In the data rows, zero lies at 4.5, halfway between 4 and 5.
Some points:
<6 6 5 6 4 3 4 4 6 4 6 4 2 8 6 6 5 4 6 4 5 5 4 4 6 3 2 4 5 4 4 3 3 5 4 5 2 2 5 4 4 1 3 0 6 4 2 4 4
 6>
<4 5 7 5 3 6 3 4 6 3 1 2 4 4 1 3 3 6 8 4 3 3 3 6 3 3 6 6 5 8 4 2 0 6 5 5 4 3 5 6 6 7 6 5 1 5 5 2 7
 5>
<5 4 6 5 3 5 9 4 4 3 4 2 4 7 6 6 4 3 2 4 5 6 5 2 6 7 6 9 6 4 5 8 6 5 2 5 7 4 4 5 5 5 4 5 7 6 4 7 3
 1>
<5 4 3 3 5 3 5 6 3 2 0 6 3 3 9 5 6 6 4 4 3 4 3 5 5 4 5 5 2 5 2 3 2 4 5 5 0 3 6 4 6 3 5 3 6 8 5 6 5
 8>
<3 3 5 5 3 2 1 7 3 7 6 4 6 7 2 4 6 7 5 4 7 3 3 7 4 9 7 3 5 4 4 6 1 4 4 4 2 6 5 6 3 5 5 7 2 2 4 4 4
 6>
<2 5 5 4 3 6 7 3 4 7 5 5 4 4 3 5 7 2 3 3 3 3 6 5 3 4 4 7 7 4 0 3 6 0 6 4 7 2 4 4 5 3 4 5 9 7 3 3 4
 3>
<4 4 5 2 5 5 4 3 3 1 6 3 4 5 9 4 5 5 6 4 3 4 5 2 3 3 3 5 2 4 6 5 5 2 5 4 2 7 6 5 6 5 0 4 6 0 4 4 4
 4>
<7 5 6 7 3 6 4 2 4 0 4 7 5 4 4 2 5 5 4 6 4 3 4 6 3 6 5 5 4 6 3 4 8 8 3 3 2 6 6 5 5 3 4 6 8 6 4 3 5
 7>
<4 7 5 4 6 4 2 4 3 4 2 4 4 2 3 4 5 6 4 4 1 4 2 7 6 5 3 4 5 5 1 6 5 5 6 3 5 6 1 5 4 5 4 7 0 3 3 4 3
 1>
<4 6 3 3 4 6 7 5 5 3 5 4 5 4 1 5 5 6 4 2 7 8 3 5 6 2 5 3 5 0 7 4 4 4 3 4 4 5 6 5 4 4 6 6 5 2 5 3 1
 6>
<6 5 5 5 4 5 9 6 5 3 7 7 6 7 3 6 2 2 1 8 4 3 3 4 7 3 3 3 2 4 5 7 5 3 5 4 8 3 5 2 5 6 8 5 5 2 3 4 2
 4>
<6 5 2 2 5 2 6 5 5 6 4 4 4 3 2 4 7 4 3 4 2 2 3 6 5 4 0 6 5 3 7 2 1 5 4 4 3 5 2 4 5 6 6 2 6 3 5 6 8
 7>
<1 4 5 2 6 5 3 4 4 6 0 4 3 7 1 6 3 3 6 5 5 3 6 4 3 5 4 1 5 4 6 7 5 7 5 6 4 5 5 3 5 4 6 7 4 3 8 5 5
 3>
<3 4 5 3 5 6 4 4 5 4 3 3 5 4 4 5 4 4 6 7 8 4 5 7 6 0 4 5 4 5 6 7 4 4 5 4 2 4 2 7 5 6 6 4 5 5 3 4 6
 6>
<3 5 3 4 4 2 5 8 4 5 5 7 6 3 6 5 4 2 7 3 3 3 5 6 4 4 5 7 3 5 2 3 7 8 4 6 3 8 6 5 6 7 4 3 3 3 4 0 6
 3>
<4 4 3 3 5 1 6 3 5 3 5 7 5 6 2 3 7 3 6 1 3 5 8 5 6 6 3 6 1 5 4 6 4 5 3 4 8 5 3 5 4 5 5 6 2 7 6 3 5
 3>
<3 4 5 3 3 6 3 4 5 5 3 4 6 4 3 2 5 6 2 5 4 4 6 3 5 4 5 5 2 3 7 4 2 8 5 6 7 1 5 5 4 2 2 4 2 6 3 2 4
 3>
<4 1 3 7 3 6 4 5 6 4 1 4 5 4 5 7 2 5 5 5 1 5 5 5 4 7 0 5 5 6 4 2 5 3 4 2 5 7 4 5 5 4 4 4 5 5 6 5 1
 4>
<5 6 2 6 5 5 5 5 4 3 4 5 6 4 4 5 1 4 2 4 7 5 5 2 4 2 4 2 6 2 3 7 1 3 3 7 3 8 4 4 3 2 4 6 6 5 3 5 6
 3>
<4 5 1 7 6 7 4 5 4 4 7 4 5 6 4 4 6 9 4 7 8 5 4 6 2 5 5 5 7 6 3 8 4 5 5 5 5 2 6 5 5 3 4 5 1 1 6 4 3
 6>
<4 6 1 4 4 2 3 5 5 2 6 2 5 3 4 7 5 7 4 7 5 4 5 5 6 5 5 2 2 4 2 3 7 5 4 2 7 6 5 7 6 7 6 4 5 4 5 8 6
 1>
<6 6 2 2 2 5 5 3 3 4 8 3 5 1 6 5 3 3 6 3 1 5 6 7 5 7 5 2 4 5 6 5 4 4 5 5 6 5 4 4 5 3 6 1 4 4 4 5 4
 5>
<4 5 7 6 5 4 5 6 3 5 6 3 4 6 7 6 5 3 1 5 7 2 6 5 3 3 5 3 5 7 6 6 5 5 3 1 5 7 7 4 6 2 2 4 1 9 7 3 2
 4>
<5 5 3 5 5 8 1 5 5 6 5 7 5 7 7 4 3 5 7 2 3 2 2 7 4 4 6 6 4 4 5 3 6 3 3 5 6 4 4 6 3 3 2 6 5 6 7 3 6
 4>
<4 3 7 6 5 6 0 4 5 3 4 4 4 5 8 3 3 5 4 6 5 6 5 5 3 5 4 6 6 2 5 4 4 5 4 3 6 4 6 3 4 5 9 6 2 5 4 4 7
 5>
<5 2 4 6 8 6 5 3 5 6 4 5 5 4 5 5 4 6 5 1 6 2 8 3 4 3 7 4 4 4 5 6 3 5 4 2 5 4 4 5 5 3 6 5 4 2 4 7 0
 4>
<6 2 4 4 5 3 4 3 4 6 8 4 4 6 2 6 4 7 6 6 4 6 3 4 4 2 4 3 7 2 4 7 3 5 3 5 7 6 6 2 5 7 3 2 3 7 3 6 3
 7>
<5 5 3 4 7 4 5 5 5 5 4 5 4 3 3 4 6 0 5 4 9 4 1 0 5 6 5 5 3 5 2 2 7 6 6 5 9 7 3 6 3 4 5 5 1 1 5 5 6
 9>
<6 3 1 3 5 5 5 3 6 7 6 6 3 4 5 3 6 3 3 4 6 4 4 2 7 3 5 4 6 7 5 5 6 4 3 6 5 7 5 5 5 5 5 8 8 5 5 1 7
 2>
<4 5 6 4 5 1 6 5 2 4 5 4 4 5 9 6 1 7 6 4 6 6 2 5 3 4 3 4 2 6 5 3 6 5 6 2 7 4 5 5 3 4 4 7 7 5 4 4 3
 7>
<5 7 3 5 4 7 5 6 3 5 4 4 4 7 3 3 4 6 1 6 4 6 7 3 8 4 7 5 7 5 6 6 5 3 6 2 5 4 5 2 2 7 5 4 7 5 4 2 4
 6>
<7 3 3 5 7 3 7 3 3 6 7 5 5 5 5 6 5 4 6 7 3 5 5 4 3 5 6 7 2 5 6 1 3 4 5 5 0 4 5 5 2 4 4 5 4 6 5 4 4
 1>
<6 6 4 3 5 5 4 4 5 5 4 8 5 3 3 9 5 4 6 6 5 7 5 3 5 5 4 4 7 4 7 5 1 3 3 1 5 0 4 5 7 5 3 6 3 3 4 5 7
 5>
<3 3 6 6 4 3 1 6 5 3 8 4 6 3 3 6 5 4 3 3 3 6 3 4 4 3 5 6 6 5 6 6 5 6 6 3 2 2 3 5 5 1 6 3 7 4 6 6 6
 4>
<5 4 6 7 4 5 5 5 4 5 2 4 5 2 6 4 4 7 4 5 4 5 6 3 5 3 3 6 3 5 4 5 8 2 3 5 1 1 8 5 3 2 5 6 1 4 3 6 8
 6>
<4 5 6 3 4 9 6 7 6 6 4 3 5 4 5 0 5 0 6 3 8 6 2 5 5 7 4 5 4 6 2 5 6 4 6 1 5 5 6 1 3 5 1 5 6 6 4 9 4
 1>
<8 3 5 2 4 3 6 4 1 3 4 5 5 4 4 4 5 6 5 2 6 5 5 4 5 2 3 3 7 4 8 1 6 4 7 7 4 3 3 5 5 6 5 2 7 5 4 6 5
 4>
<5 4 6 9 6 3 3 5 4 4 0 7 4 1 5 2 6 3 6 3 1 6 2 6 3 6 4 4 3 4 7 5 4 5 5 8 5 2 3 7 2 8 5 0 7 4 5 2 8
 2>
<2 2 4 3 6 4 7 4 7 4 5 5 5 7 7 3 3 6 4 6 6 6 5 6 4 4 6 0 6 6 4 3 5 4 2 3 2 4 2 4 5 4 4 4 2 3 4 5 6
 6>
<3 7 9 4 5 4 6 5 5 8 3 7 5 4 8 2 5 9 8 8 4 5 5 4 5 4 5 6 5 5 1 3 4 5 5 8 5 7 5 7 4 2 3 2 7 5 5 5 4
 7>
<3 5 6 4 5 4 4 4 8 5 4 5 4 6 4 7 5 9 6 2 6 3 2 4 3 7 5 6 2 5 8 6 6 3 5 5 3 7 4 1 4 2 5 4 2 5 4 5 5
 5>
<7 6 8 5 5 8 4 7 6 5 4 2 5 3 3 6 4 4 3 4 3 4 8 8 4 6 5 4 4 2 4 4 5 6 7 8 5 4 4 4 4 7 4 7 6 4 5 3 5
 7>
<3 5 5 4 4 5 5 6 4 4 8 5 3 3 6 4 3 5 4 6 5 3 5 1 6 6 4 4 5 5 4 4 4 6 2 7 1 2 4 6 4 7 4 6 4 7 5 5 1
 5>
<4 4 6 4 1 2 2 3 6 6 4 4 4 2 2 3 5 1 1 5 7 6 5 6 5 8 5 6 3 5 1 4 5 2 4 6 7 5 5 0 7 7 4 3 6 4 6 5 2
 1>
<4 6 2 7 2 2 4 4 6 6 4 5 5 6 6 4 6 4 5 5 1 6 6 3 3 2 6 4 5 5 8 3 5 4 6 6 4 4 4 5 6 5 5 6 4 4 3 8 2
 7>
Along one direction, these points spread out more than along any other. Take the direction at right angles to it along which they spread out most. Then take the direction at right angles to both along which they spread out most. Go by this last direction. How far along it is each point below, from 0 to 99? 50 is the average, and the first point above lies past it. One standard deviation of the points above along it is 16.
<3 5 6 4 5 4 4 4 8 5 4 5 4 6 4 7 5 9 6 2 6 3 2 4 3 7 5 6 2 5 8 6 6 3 5 5 3 7 4 1 4 2 5 4 2 5 4 5 5
 5> 40
<5 4 3 3 5 3 5 6 3 2 0 6 3 3 9 5 6 6 4 4 3 4 3 5 5 4 5 5 2 5 2 3 2 4 5 5 0 3 6 4 6 3 5 3 6 8 5 6 5
 8> 75
<7 3 3 5 7 3 7 3 3 6 7 5 5 5 5 6 5 4 6 7 3 5 5 4 3 5 6 7 2 5 6 1 3 4 5 5 0 4 5 5 2 4 4 5 4 6 5 4 4
 1> 67
<3 3 5 5 3 2 1 7 3 7 6 4 6 7 2 4 6 7 5 4 7 3 3 7 4 9 7 3 5 4 4 6 1 4 4 4 2 6 5 6 3 5 5 7 2 2 4 4 4
 6> 14
<5 2 4 6 8 6 5 3 5 6 4 5 5 4 5 5 4 6 5 1 6 2 8 3 4 3 7 4 4 4 5 6 3 5 4 2 5 4 4 5 5 3 6 5 4 2 4 7 0
 4> 49
<5 4 6 7 4 5 5 5 4 5 2 4 5 2 6 4 4 7 4 5 4 5 6 3 5 3 3 6 3 5 4 5 8 2 3 5 1 1 8 5 3 2 5 6 1 4 3 6 8
 6> 59
<3 4 5 3 5 6 4 4 5 4 3 3 5 4 4 5 4 4 6 7 8 4 5 7 6 0 4 5 4 5 6 7 4 4 5 4 2 4 2 7 5 6 6 4 5 5 3 4 6
 6> 47
<2 2 4 3 6 4 7 4 7 4 5 5 5 7 7 3 3 6 4 6 6 6 5 6 4 4 6 0 6 6 4 3 5 4 2 3 2 4 2 4 5 4 4 4 2 3 4 5 6
 6> 53
<8 3 5 2 4 3 6 4 1 3 4 5 5 4 4 4 5 6 5 2 6 5 5 4 5 2 3 3 7 4 8 1 6 4 7 7 4 3 3 5 5 6 5 2 7 5 4 6 5
 4> 74
<5 7 3 5 4 7 5 6 3 5 4 4 4 7 3 3 4 6 1 6 4 6 7 3 8 4 7 5 7 5 6 6 5 3 6 2 5 4 5 2 2 7 5 4 7 5 4 2 4
 6> 59
<4 1 3 7 3 6 4 5 6 4 1 4 5 4 5 7 2 5 5 5 1 5 5 5 4 7 0 5 5 6 4 2 5 3 4 2 5 7 4 5 5 4 4 4 5 5 6 5 1
 4> 53
